Named moves come first, each a turn or a mirror and shown by rows before and after it. Which of them, in which order, take the first row of each pair that follows to the second? Write the first one first, as in the answered first pair.
Q_444:
[ 12 -11   7  -5   7  -4   3   1  16   0   8 -11   1   3 -14 -10  12  19
   4  19  -5  -8  -9  18   9 -37  20   2  -9   4   5   8  -7  14  -3  -2
  19   2  -5  -1  -3 -12  -2] -> [ 11  -5  -6  -9   7   1  11   7  10   1   1 -13   0   3  -9  -5   7  31
   2  15 -11  -1 -13  23  15 -33  13   2  -8   2   5  14  -7  12  -4   1
  15   9   0  -8   4  -5 -14]
[ -4  -1  15   4   4  12  -7   0  -5   7  -4  11   2  -5  -7  -3 -11  -9
   2  -1  14  -2   8 -12  -7  14   3  -6   2 -11   4  -9   8   9  -7 -10
  -8 -16  -6   4  -7 -14  20] -> [ -6   6 -12  -4  -6  16   3   9 -12  11 -10   8  -4  -4   0   6 -21   4
  -4  -5  -9  12   0  -1  -5  15  -7   6   1 -16   4   1   3  -2  -9 -11
 -15  -5  -8  -4  11   4   4]
[ 18 -17 -14  17  -3  24   0   0  10  -7  -8 -14 -19  -3  22  -6   0  18
  13  15 -13 -13  -7  -4  10   3  11 -23  -3   9  -6  -7   4   5   4 -18
   6   7   0   3  -5  -2 -23] -> [ 17 -17 -11  21   2  24  -1  -2  13 -10  -9 -14 -13  -3  17  -9  -4  15
  12  16  -5 -14  -4  -2   7   0  12 -24  -4   9  -6 -11   5   8   7 -18
   8   4   1   2 -10  -8 -14]
Q_908:
[  3 -11  19   9  19  -5  -1 -12   4 -10   9  -8  10   0  10  -5  10 -14
  -3  -5  -2 -11   0  -3   9 -11   8   9   1   3   3 -12  -9   3   3  -9
   5   0  -7   2  -5 -14   5] -> [  4 -10  19   8  17  -2  -1 -12   3 -14   7  -9  10   4   9  -8  12  -9
   0  -3  -3 -11  -6  -1   8  -9   6  11  -6   2   4 -14  -8   5   2  -9
  -1  -1  -8   4  -5 -12   4]
[  6  -9  10  -4   5  -1 -12  -6   7  -9 -11   0  -1  -4 -12  -1  10 -14
  -6  10  -4   1   2   3   0   1 -18  -4   4   6   5 -15 -10  -3  -8  16
   6  -2   6   5   3   3   3] -> [  9 -10  13   1   5  -1  -9  -3   9 -10 -10   3  -2  -7 -14  -6   2 -12
  -2   8  -1   6   0   3   1   3 -16   0  -2  11   3 -12 -11  -1  -6  12
   3  -5  -1   7   6  -3   6]
[  2   0   6  15 -15 -17   5   5   8  -5  -4   3  -3   0  -3  -9  -2   7
   8  22  -2 -14   0   6   3 -12  -1   3  -3  11   4  -4   4   7  -9  16
   7   3   6   3  -8  -4  -6] -> [  0   1  -1  15 -11 -18   5   8  12  -5  -2  -1  -1   6  -7  -1   6   6
   3  17   0 -14   1   8   5 -12  -1   0  -3  10   2  -3   6   5  -4  20
   9   7  11   0  -8   1  -5]
[  8  -2  -8  10   8 -12   3  -1  10   2 -12 -17 -14   1   0   5   2   2
  -6   5  -5 -11 -15  11   3 -21  -3  12   9  16   3  -5  -4   5   6  23
   1   2   7   1  -3   6 -13] -> [  6  -7   2  12  -5  -8   4   4  13  -3 -10 -10 -15  -7   0  -5  -9   7
   6   5  -7  -6 -15  11   5 -18   0  19  -5  17   1  -2  -7   6   2  19
  -5 -12  -3   4   5  -9 -10]
Q_110:
[  2   8  -6   6  14 -16 -10  -3   0  14  16 -13   2  14  -9   3  45 -20
 -13  13  14 -15   1  -3  -9 -10   1 -20  23  10  -2  -5   4   7  18  18
  24  21  32  -2 -26  19   9] -> [ -5   6 -37  -2  20 -16   0  -7  -2   9   9 -19  -1  18   5  15  31  -5
 -24 -13 -22  -2 -13  12  -7  -3  -3  -5  29   5  -7  -4  -2   1  10  11
   8  29  27 -14  -2  37 -14]
[  1   3 -12  10 -13  -9  -1   6  -4   4  -1  -1   6  10  -7   2  14  -3
  -1  16   8  -3   1   6   1 -10  -6  -9   8   4   5  -5   8   5   4  19
  16  16  17  -1  -9   5   1] -> [  0   6 -29   5  -7 -10   4   3  -3   4  -4  -3   5   6  -1   6   7   3
  -7   5  -8   0  -2  12  -1  -7  -9   2   8   1   7  -2   5  -3   1  16
   9  16  15  -6   1  17 -11]
[ -7 -10 -12 -12   5   3  28  15 -10   4  16 -20  -2 -12  -7   3  -6  18
  -1   1 -12   6 -16   5  -9 -10   3   7  -8  29  12  11  -6  -1 -12  24
  -6   6  11 -20   8  -4 -17] -> [ -4  -9   5  -6   1   0  20  18  -8   8  23 -20  -2 -13 -14  -7   4   8
   7  16   7  -3  -6   1 -13 -18   4  -7 -10  31  12  12  -4   4  -8  32
   8   3  15 -15  -7 -19   0]
Q_427:
[ 39   9  12 -22  26 -16  -2 -12   7 -35   9 -10 -12  22   4  19  23  17
 -27   1   1  -1  24 -23   4  -7   4   7 -21   4  -4  -3 -23  -9  18 -21
   0  26  14  -4  -9   4 -19] -> [ 42  19   6 -33   6  -5  -1  -5  -1 -33   7   3 -16  17   1  10  11  27
 -18   6   7  13  25 -21   6  -1  -4   3 -30  -4  -7  19 -27 -18  12 -20
  -2  29   9  -6  -6  11 -21]
[ -6  -6   2  10 -27 -14  11   3  19   2  -1   7 -10  -5  -5  -8 -11  11
   8  16  -4   9  -3  17  13  -3  -5   7 -16  15   8  -1  -1   4  -4  20
   2  -7  -4  12  13 -22 -11] -> [ -7 -14   6  20  15 -24   9 -15  22  -3   4 -14  -3   9   3   4   8 -17
 -12  -3 -15  -7  -6   0   7  -6   8   2   5  14   0 -25  -1   9   3   9
   3  -4   2   8   2 -18  -4]
[ 25 -25  30  26  13  -5   9  -8  16 -27  -4 -43   7  17  -3  -1  13   8
  -5 -10   4  -8 -17 -12  -8  -6  24   8   2  27 -14 -12  14   7  -1  27
  11   3   0 -14  -6   3 -11] -> [ 31 -16  20   5  22  28   0  -4   2 -27   5 -39   9  22  -6   5  16   3
 -16 -27   4   0 -14 -21 -15  10  19  -3   8   8 -22   8  13 -11   3   5
   4   9  -2 -23  -7  24  -6]
Q_455:
[  3   6 -27  -4 -11   5  -1  11 -17  -2   6  -3  -7   5  -3   3 -11   5
  -7   4  -3   6   4   6   7   4 -20  -6   4  -5   2   9   4 -13  -3   6
 -15  12   6 -12  16  23 -12] -> [ 16  -1  -4 -11  -2   6  -4   8 -12 -21  11  -8   0   7   3  -6  -3   8
   7   1   0   4   0  -3  12  -6  -9 -10  -9  -8  -1  15 -16 -16  -1  -1
  -7  18  -1 -16   8  22 -18]
[  3   2   3 -11  16  -1   2  -1  -2  -2   8  -3  -1  10   8   6  18 -12
 -12   3  -3  -5  -1   1  -1  -6   9 -11  10   6 -12   0  -5  -1  10   0
   3  18  11  -7 -12   7   8] -> [  4   3  11 -13  17   2   2  -1  -5   1  12  -1  -1  10   8   4  14 -18
  -7   5   7  -7   5  -6  -1  -3   9 -10  15   3  -8  -3  -1   5   9  -1
   2  12   7  -2 -16   0  16]
[  0   1 -29  -2  13  -7   1  -7  -4   6   8 -10  -6  14   0   8  18  10
 -22 -19 -13   1  -6   6   4   0   1  -2  15   3  -9   5   3  -4   2  11
   1  29  10 -12   5  24 -17] -> [ 17 -14  17  -9  24   4  -3 -10  -3 -19  16  -8   5   7  -2  -9  24   3
  -1 -11   2  -3  -2  -8   9 -11  20  -8  -1  -3 -14  17 -13  -7   9  -3
  12  23  -2  -8  -5   7 -12]
Now pairs of rows:
(2 to 3 moves a pair)
[-22   1 -11  -8 -25  -5  15  10  17  17   1  10 -13  -5   3  -4 -28  -3
   3 -14 -24   7   9  18  19   9 -27  15  14  -8  -2 -16  -2  37   0  -2
 -12  13   0   1   6  11  -2] -> [-15   2  23  -8 -20   7   2   8  18  10   3  18  -6 -10  -3 -14 -27 -16
  15  -8   2   3  18   6  22  11 -19   3   8 -13  -1 -13  -3  34   2 -13
 -11  -3  -6  11  -6  -9  16]
Q_455, Q_455, Q_455
[ -7  -1 -25  12   3   9  10  10   0   6  -9 -14  -3   6  -7  13   8 -15
 -26  -4  -6   6   5   6  -5   5 -20   3  21   5  -4   0  11  -3  -2   1
   6   7  22  -8   7  16   0] -> [ -8 -15  -2  24  13   5   7  -3   9  -3 -13 -10  -2  -5  -5   4  -8 -19
 -22 -12 -15   3   4   3  -7   6 -10  14  17   2  -5 -13   4   9 -12 -12
  -4 -11   1   2  12 -10   5]
Q_908, Q_427, Q_427
[  1  -9 -14   3   8  -5   6 -13   3  -1   7   3   1  12   1  21   2 -14
 -16 -14   1  -6   6 -16  -4   2  15 -11   8 -21  21   1  -6 -12   9  -7
   5   3  -6 -10  -2  -2  -3] -> [ -8   0 -23   4 -12  -7   4  -5   0  12   1  14  -7   7  -3  15  -6  -9
 -13  -2  10  -1  12 -10 -10   5   5 -11   7 -18  25   5   5  -8   7   1
   7  -1  -4 -11   0  -1   4]
Q_427, Q_444, Q_455
[ -2 -13   5  -5 -27   8  24  10   7   9 -26   5 -18 -27  -3   1 -38  10
  27  10  15   7 -10   6   2  14  -4   7 -26  -8 -15   6  11  -5 -11 -19
 -28  -7  -5 -28   1   3 -10] -> [ -4 -15  12  11  10 -28  20  -5  18   9 -17 -22  -9  -2  -7  19   6 -21
   4  19  21 -23 -11  -1  -3 -10   9 -17   4  12 -14 -30  16  19   7  -1
  -6   7  25 -31 -26  -1  -2]
Q_110, Q_427, Q_908
[ -9  -9 -21   6  -6   0  10   7   5   4  -8  14  -6   1   2  -4 -16  -1
  -1  -3 -13   1  -3  17  -3   9 -16  18   2   6   7  -9  12  -1 -13   6
  -8 -15   3  -7   8  -8  -1] -> [ -7  -6  -6  -1   5  22  -2   7  -5   3   2  18   3   4  -6  -5 -12 -18
  -1  -9   7   2   8  -4 -12  19 -13  -2   5 -10   0  -3  16  -8  -6 -13
  -6 -18  -1  -8  -4  -1  15]
Q_444, Q_427, Q_427
[  4   3 -12  -5   7  -8  15  -2  10  -6  -5  -4  16   4   1   4  10   1
  -7  -3  -6 -11  -1  -2   5 -10   6   6   0   3   7   3  -4   3   5   5
  16   9   4  -7   4  10  -1] -> [  5   0  -1  -7  16   8   8  -7   8 -12  -2  -2  16   8   4   2  -1  -6
  -9 -13 -10  -9  -1  -9   7  -1  10   9  -3  -5   3   2  -1   1   4 -14
   5  -1  -8  -6   3   3   4]
Q_908, Q_427, Q_427
[  3   3  10  26 -18 -16   5  -1  -1   5 -11  18   2  -8 -13 -11   4  14
   3  15   8  -2   8  -5   9  -1   7  -7  -1   9  19 -18   3  24 -18  23
  -6 -17   6  12 -10 -16  -5] -> [ 15   0  24  12 -15   6   3   2  -4 -10  -7  21   7 -15 -10 -14   0  22
  16   7   8   7   6 -11  13  -5  10  -5 -21   2  15  -1 -12  11 -16  12
  -2 -13  -3   9  -5 -11 -17]
Q_444, Q_455, Q_455
[-10  19 -34   1  -7   4   3   2 -16  27 -10   7  10   6  -9   7   3 -13
 -12   3  -1   9  14   0 -13  11 -17 -21  24  25  -1   0  20   0  -9  -3
 -11  -4  16   5  -5   2   4] -> [-12   6 -23  17   2 -16   7  -3  -3  24 -10   1  11   5 -11   7   5 -13
 -10   8   1   1   8   5 -10  -2  -9 -14  26  38   2 -17  19  13  -8   3
 -10 -12  15   8  -7 -16   4]
Q_908, Q_427, Q_908
[-12  -2  -8  14  -7 -26  -3  -4  11  -8  -4 -11  -6   9  -4   4  21  -1
  -6  20  -4  -6   7   0  11 -16   3  -9  17  15   9 -14  11   6  -7  29
  16  17  11  -3 -12  -3  -1] -> [ -7  -2 -19   1 -10 -15   0  -1   9 -14  -6 -12  -4  11   2   9  16  13
  -6   8 -24   2  -3   8  14 -18   5   1  12   8   6   2   0  -5 -11  30
  14  25   7 -10   0  10 -20]
Q_455, Q_444
